A single turn carries every row of the set below to another of its rows. Some are shown first; where does it send the rows asked next?
Fazu: | -24 | -14 |  -8 |  16 |  21 |   8 |  -8 |   5 |  -1 |  -7 |  -6 | -11 | -15 |   8 | -10 |  -4 | -11 |   6 |  -1 |   3 |   2 |  -3 |
lolar: |  -8 |  10 |   0 |   6 |  12 |  -9 |   7 |   3 | -10 |  20 |  26 | -13 | -19 |  19 |  21 |  -3 | -11 | -18 |  -3 |  -4 | -11 |  -1 |
Vebal: | -14 |  -8 |   6 |   5 |  19 |  -3 | -26 |  -7 |   4 | -11 |   7 | -14 |  -8 |   9 |  27 |  -4 | -11 |  -3 |  -3 |   5 |  -4 |  -7 |
vib: |  -7 |   1 |   4 |  16 |  26 |   8 |   5 |  -3 |  -9 |   0 |   3 | -11 | -21 |  16 |  28 |  -3 |   3 |  -6 |  -5 |  -4 | -18 |   4 |
kek: | -10 |  -3 |   2 |  12 |  27 |   7 |   0 |   3 |  -3 |  -1 |   6 | -11 | -26 |  16 |  28 |   1 |  -8 |  -6 |  -8 |   1 | -14 |   1 |
Nok: | -18 |   9 |  -6 |  19 |  -1 | -14 |  -8 |  -3 | -14 |  17 |  18 |  -6 |  12 |   9 | -10 |  -7 |   0 |   2 |   8 | -11 |  -7 |   3 |
Pogi: |  -4 |  -1 |  11 | -16 |  -3 |  35 |  -3 |  -8 |   1 |   1 |  -7 |  13 |   1 | -17 |  18 |   5 | -14 |  -1 |  -8 |   6 |   5 |  10 |
rukur: |  -5 |  -2 |   8 | -13 | -12 |  24 | -15 |  -8 |  -7 |   4 |  -8 |  18 |   3 | -25 |   4 |   4 |  -5 |   3 |  -9 |   5 |   5 |   9 |
zapin: | -20 |   7 | -10 |  23 |   9 |   8 |  18 |   4 |  -5 |  17 |   5 | -16 |  -7 |  15 |  -8 |  -5 |  -7 |   0 |   5 | -10 |  -5 |   5 |
rupir: | -12 |   5 |   9 |  -5 |   4 | -13 | -14 | -14 |  -3 |   3 |  20 | -22 |   6 |  10 |  19 | -14 |  -9 | -14 |   5 |   0 |   3 |  -9 |
lado: |   0 |  10 |   4 |  -8 | -17 |  28 |  15 |   7 |  -9 |  23 |   1 |  14 |  -8 | -10 |   7 |   4 |  -1 |  -2 | -12 |   4 |   4 |  12 |
navek: | -21 | -12 |  -6 |  14 |  21 |  13 |   2 |  -1 |  -5 |  -7 | -10 | -15 | -14 |  10 | -13 | -10 |  -4 |   1 |  -1 |   0 |   3 |  -4 |
rusa: | -15 |  -6 |   7 |   9 |  19 |   4 | -19 | -13 |   4 | -14 |   1 | -18 |   0 |  10 |  29 |  -7 |  -7 |   1 |   2 |   0 |  -6 |  -4 |
Sibef: | -23 | -10 |  -6 |   8 |   7 | -13 | -27 |  -3 |  -8 |  -1 |  10 |  -5 |   0 |   4 | -15 |  -7 |  -8 |   3 |   2 |   3 |   4 |  -8 |
Vut: | -21 |   2 | -14 |  24 |  12 |   7 |  11 |  12 |  -4 |  16 |   6 | -10 | -17 |  16 |  -9 |   1 | -13 |   3 |   1 |  -7 |  -5 |   4 |
rizuf: | -14 | -10 | -12 |  11 |  25 |   6 |  -5 |  -6 |  -4 | -13 | -12 | -13 | -15 |  14 |  -6 | -10 |  -8 |   5 |  -3 |  -1 |   7 |   0 |
rumud: | -19 |  -9 |  -2 |   8 |  11 |  -9 | -24 |  -9 | -14 |  -8 |   3 |  -5 |   3 |   3 | -16 | -12 |   5 |   2 |   3 |   0 |   1 |  -7 |
nofad: |   2 |   8 |   9 |  -9 |  -2 |  34 |  11 |  -2 |  -6 |  15 |  -3 |  16 |  -4 | -13 |  20 |  10 | -11 |  -3 | -10 |   0 |  -6 |  16 |
bedu: |  -5 |   0 |   8 | -13 | -18 |  22 | -15 |  -4 |  -1 |   4 |  -4 |  13 |   7 | -19 |   9 |   1 |  -2 |   6 |  -9 |   9 |  13 |   5 |
fogul: |  -6 |   9 |  -3 |  -5 |   0 | -20 | -15 | -15 |  -7 |   5 |  20 | -20 |   3 |  14 |  15 | -15 | -12 | -11 |   2 |  -3 |   6 |  -5 |
Fim: |   0 |   7 |   7 |  -8 |  -1 |  38 |  14 |   5 |  -1 |  13 |  -3 |  17 |  -4 |  -6 |  18 |   5 |  -6 |   0 | -11 |   4 |   4 |  12 |
zutef: |   1 |  16 |   7 | -13 | -12 |  22 |   7 |   4 | -10 |  25 |  12 |  22 |   6 |  -8 |  15 |   5 |  -4 |  -5 |  -8 |   2 |   4 |  11 |
kaza: |  -3 |  -3 |   5 | -11 |  -6 |  36 |   5 |  -2 |  -8 |   7 | -12 |  13 | -11 | -20 |   3 |   6 |  -7 |   0 | -13 |   4 |   2 |  12 |
Pedu: |  -9 |  14 | -14 |  14 |   1 | -17 |  -5 |  -5 | -14 |  18 |  18 |  -7 |   7 |  15 |  -6 |  -7 |  -8 |   0 |   5 | -12 |  -1 |   6 |
reni: | -11 |  -3 |  -2 |   6 |  17 |  -4 | -22 | -15 |   3 | -17 |  -1 | -18 |  -3 |  11 |  23 |  -9 | -11 |   3 |  -1 |   1 |   1 |  -1 |
moseg: |  -3 |  -2 |  11 | -17 |  -2 |  34 |  -5 |  -3 |   0 |   0 |  -6 |  18 |   2 | -12 |  15 |   1 |  -6 |   1 | -10 |  11 |  11 |   5 |
sov: |  -4 |   2 |  -8 |  15 |  25 |   4 |   3 |  -4 |  -8 |  -5 |  -4 | -14 | -23 |  19 |  24 |  -3 |  -5 |   0 |  -7 |  -4 | -11 |   8 |
sig: | -20 |   7 | -11 |  15 |   0 | -15 |  -7 |   5 | -12 |  21 |  21 |  -5 |   0 |  11 | -14 |  -3 |  -8 |   0 |   5 |  -7 |  -5 |  -1 |
fol: |  -4 |  10 |   5 |   2 |  11 |  -8 |   9 |  -4 | -17 |  16 |  24 | -15 | -13 |  17 |  16 |  -9 |  -1 | -22 |  -1 |  -4 | -10 |  -1 |
rigar: |   0 |   6 |  12 | -21 | -13 |  18 | -12 |  -4 |  -7 |  10 |   9 |  20 |  13 | -12 |  13 |  -1 |  -4 |  -3 |  -8 |   9 |  11 |   4 |
tum: |   4 |  13 |  10 | -18 | -12 |  20 |   5 |  -4 | -14 |  23 |  12 |  20 |   1 | -14 |  12 |   4 |  -8 | -11 |  -8 |  -1 |  -2 |  12 |
rif: |  -2 |  11 |   6 | -15 | -26 |  16 |  -3 |   0 |  -7 |  22 |   8 |  13 |   8 | -16 |   6 |   1 |  -3 |  -2 |  -6 |   5 |  11 |   6 |
tizo: |   0 |  14 |  -8 |   5 |   9 | -11 |  10 |  -4 | -16 |  17 |  18 | -15 | -18 |  21 |  16 |  -8 |  -5 | -14 |  -5 |  -8 |  -8 |   4 |
muv: | -12 |  -4 | -10 |   5 |  10 | -16 | -26 | -13 | -14 |  -8 |   5 |  -5 |   6 |   9 |  -9 | -12 |  -4 |   4 |   2 |  -2 |   6 |  -3 |
rog: |  -2 |  -1 |   5 |  -6 |  -7 |  35 |   1 |   4 |  -3 |   5 | -14 |  15 | -10 | -14 |  10 |   4 |   1 |   6 | -14 |   9 |   6 |  11 |
lud: |  -4 |  10 |   6 | -13 | -24 |  19 |  -5 |  -6 |  -7 |  20 |   5 |  13 |  10 | -22 |   4 |   4 | -11 |  -1 |  -4 |   0 |   5 |  11 |
ditif: |  -5 |  10 |   4 | -10 | -16 |  29 |  15 |   0 |  -7 |  24 |   1 |  10 |  -5 | -16 |   2 |   5 | -12 |  -5 |  -9 |  -1 |   3 |  13 |
miro: | -12 |   5 |   5 |  -3 |   5 | -17 | -18 |  -8 |  -3 |   8 |  28 | -15 |  -1 |  11 |  21 |  -8 | -13 | -14 |   3 |   1 |   0 |  -8 |
sozik: |  -2 |   3 |  13 | -25 | -12 |  21 |  -9 | -11 |  -7 |   9 |   7 |  15 |   8 | -19 |  11 |   0 | -13 |  -9 |  -6 |   6 |   9 |   5 |
zinod: | -12 |   8 | -18 |  20 |  15 |   5 |  17 |   3 |  -7 |  12 |   1 | -13 | -13 |  21 |  -2 |  -5 | -12 |   3 |   0 | -10 |  -3 |   8 |

sig moves to lolar
Nok moves to fol
Fim moves to rog
Now find these:
fogul moves to Pedu
tum moves to ditif

A single turn carries every row of the set below to another of its rows. Some are shown first; where does it send the rows asked next?
sedu: |   9 |   2 |   8 |   9 | -15 | -10 |   3 |  29 |   2 |  -6 | -10 |  -5 |  20 |  -9 |  -9 | -11 |
Nov: |   6 |  -5 |   6 |  -4 | -10 |  -7 |   6 |  10 | -15 |  -6 | -26 |  -1 |  13 |   0 |  17 | -22 |
sifo: | -16 |   5 |  -8 |  -2 | -13 | -13 |  -8 |   6 |   8 |  11 |   5 |  10 |  14 | -34 |   3 |   6 |
Kir: |  -7 |  -8 | -23 |  -7 |  10 |  -1 |  14 |  -3 |   1 |   4 | -12 |  15 |   6 | -13 |  15 | -10 |
mabeg: |  11 |   0 |  -5 |  23 |   3 |  -7 | -15 | -14 |  10 |   5 |  -8 |   4 |  10 | -15 |   4 | -17 |
Zere: |   6 |  -8 | -17 |   6 |  -5 | -11 |   4 |  -2 |  13 |   2 | -11 |  13 |  -5 |  -3 |  -3 |  21 |
muno: |  13 |  10 |   9 |  11 |   2 | -14 |  11 |  28 |  -1 |  11 |   8 |   0 |   3 |   2 |   4 |  15 |
napo: |  -4 | -25 |   7 |  12 |  -3 | -20 |   5 |   4 |   1 |  22 |  -3 |  17 |   3 | -21 |   4 |   2 |
Kasa: |  -9 |   7 |   9 |   6 |  -6 | -12 |  -3 |  23 | -10 | -10 |  21 |  14 |   5 |  -9 |   6 | -16 |
nebu: |  -2 |  21 |  -2 | -12 |   0 |   2 |  18 |   6 | -14 |  -1 |  10 |  17 |  14 |  -9 |  10 | -15 |
sizaf: |  -5 |  -2 |   0 |  -1 |  -3 |  -8 |  -2 |   4 |  -7 |  10 | -13 |  30 | -20 |   6 |  17 | -12 |
lapin: |  14 |   8 |   7 |  13 |  11 |   4 |   7 | -14 |  12 |  -3 |  -9 |  10 |  -4 |   2 |  -4 |  -7 |
Karud: |   4 |  -6 |  22 |  10 |   3 |  -5 |  -2 |  -2 | -15 |  10 | -26 |  22 |   4 |  -5 |  17 |  -6 |
tuvev: |   0 |  -7 |  14 |  15 |   6 |  -2 |  -4 |  31 |   3 |  -1 |  -8 |  16 |  -7 |   4 |   4 | -10 |
datub: |  26 |  10 |  -7 |   5 | -11 |  -5 |  -1 | -10 |  -8 |  -8 |  -7 |   5 |  21 |  -9 |  -7 | -12 |
Samam: | -17 |  12 |  13 |  15 |  -8 | -17 |   1 |   6 | -15 |  -1 |  -7 |   3 |   8 | -18 | -11 |  17 |
Rupo: | -12 | -11 |   8 |  15 |  -1 |  11 |   4 |   4 | -20 |  -3 |  -8 |  13 |  -8 |  -7 | -12 |  10 |
bog: |  -8 |   2 |  10 |  -6 |   5 |  18 |   1 |  15 | -17 |  18 |  -3 |  23 |  -8 | -11 |   8 |  -9 |
zedo: |   4 |  15 |   7 |  12 |  -3 | -18 |  -6 | -26 | -11 |   7 |  -3 |  -1 |   3 |  -7 |   7 |   5 |
zin: |  30 |  -6 |  13 |  12 | -14 |  -4 |   3 |  -1 |  -9 |  13 |   5 |   1 |   8 |   0 |   2 |   8 |
kifov: |  12 |  20 |   2 |  -8 |  -3 |   3 | -11 |  18 | -11 |   7 | -20 |   6 |  15 | -28 |  -5 | -12 |
diti: |  -5 |  14 |   9 |  -6 |   2 |  15 |   5 |  -8 |   5 |  10 |  -5 | -11 |  -7 | -12 |   5 | -15 |
dipe: | -10 |   5 | -11 |  15 |  -2 | -21 |  14 |  -5 | -10 |  10 |  -6 | -14 |   1 | -11 |  -7 |   6 |
raf: |  16 |   4 | -21 |   3 | -13 |  11 |  -5 |  23 |  -2 |   2 |  -8 |  10 |  21 | -14 |   0 |  -5 |
tuma: |   5 |   0 | -23 | -11 |   0 | -26 |   7 |  27 |  -3 |   7 |  -1 |  10 |   1 | -13 |   3 |   0 |
debep: |   9 |  24 |  -7 |   0 |  -1 | -11 | -24 |   9 | -19 |   4 |  -2 |  -5 |  -2 | -15 |   4 |   7 |
dodi: |  -6 |  -4 |  11 |   8 | -22 |  -8 |   3 |  30 |  10 |  15 |  -8 |   3 |   2 |  -1 |  10 |   7 |
Govu: |  10 |  -6 |   0 | -13 | -13 |  -9 |  -3 |  -1 |  15 |  18 | -19 |  14 |   4 | -24 |   3 | -16 |
sezen: |  -7 |   8 |  -6 | -11 | -13 |  -4 |  11 |  -2 | -23 |  21 |   9 |  17 |  -1 | -23 |  -4 | -13 |
Desu: | -15 |  19 |   2 |  -7 |   0 |  -1 |  11 |   0 | -20 |  18 |   3 |  -4 |  -3 |  -9 |   9 |  12 |

sizaf moves to dodi
sedu moves to datub
Nov moves to zin
Now find these:
Kir moves to napo
muno moves to kifov

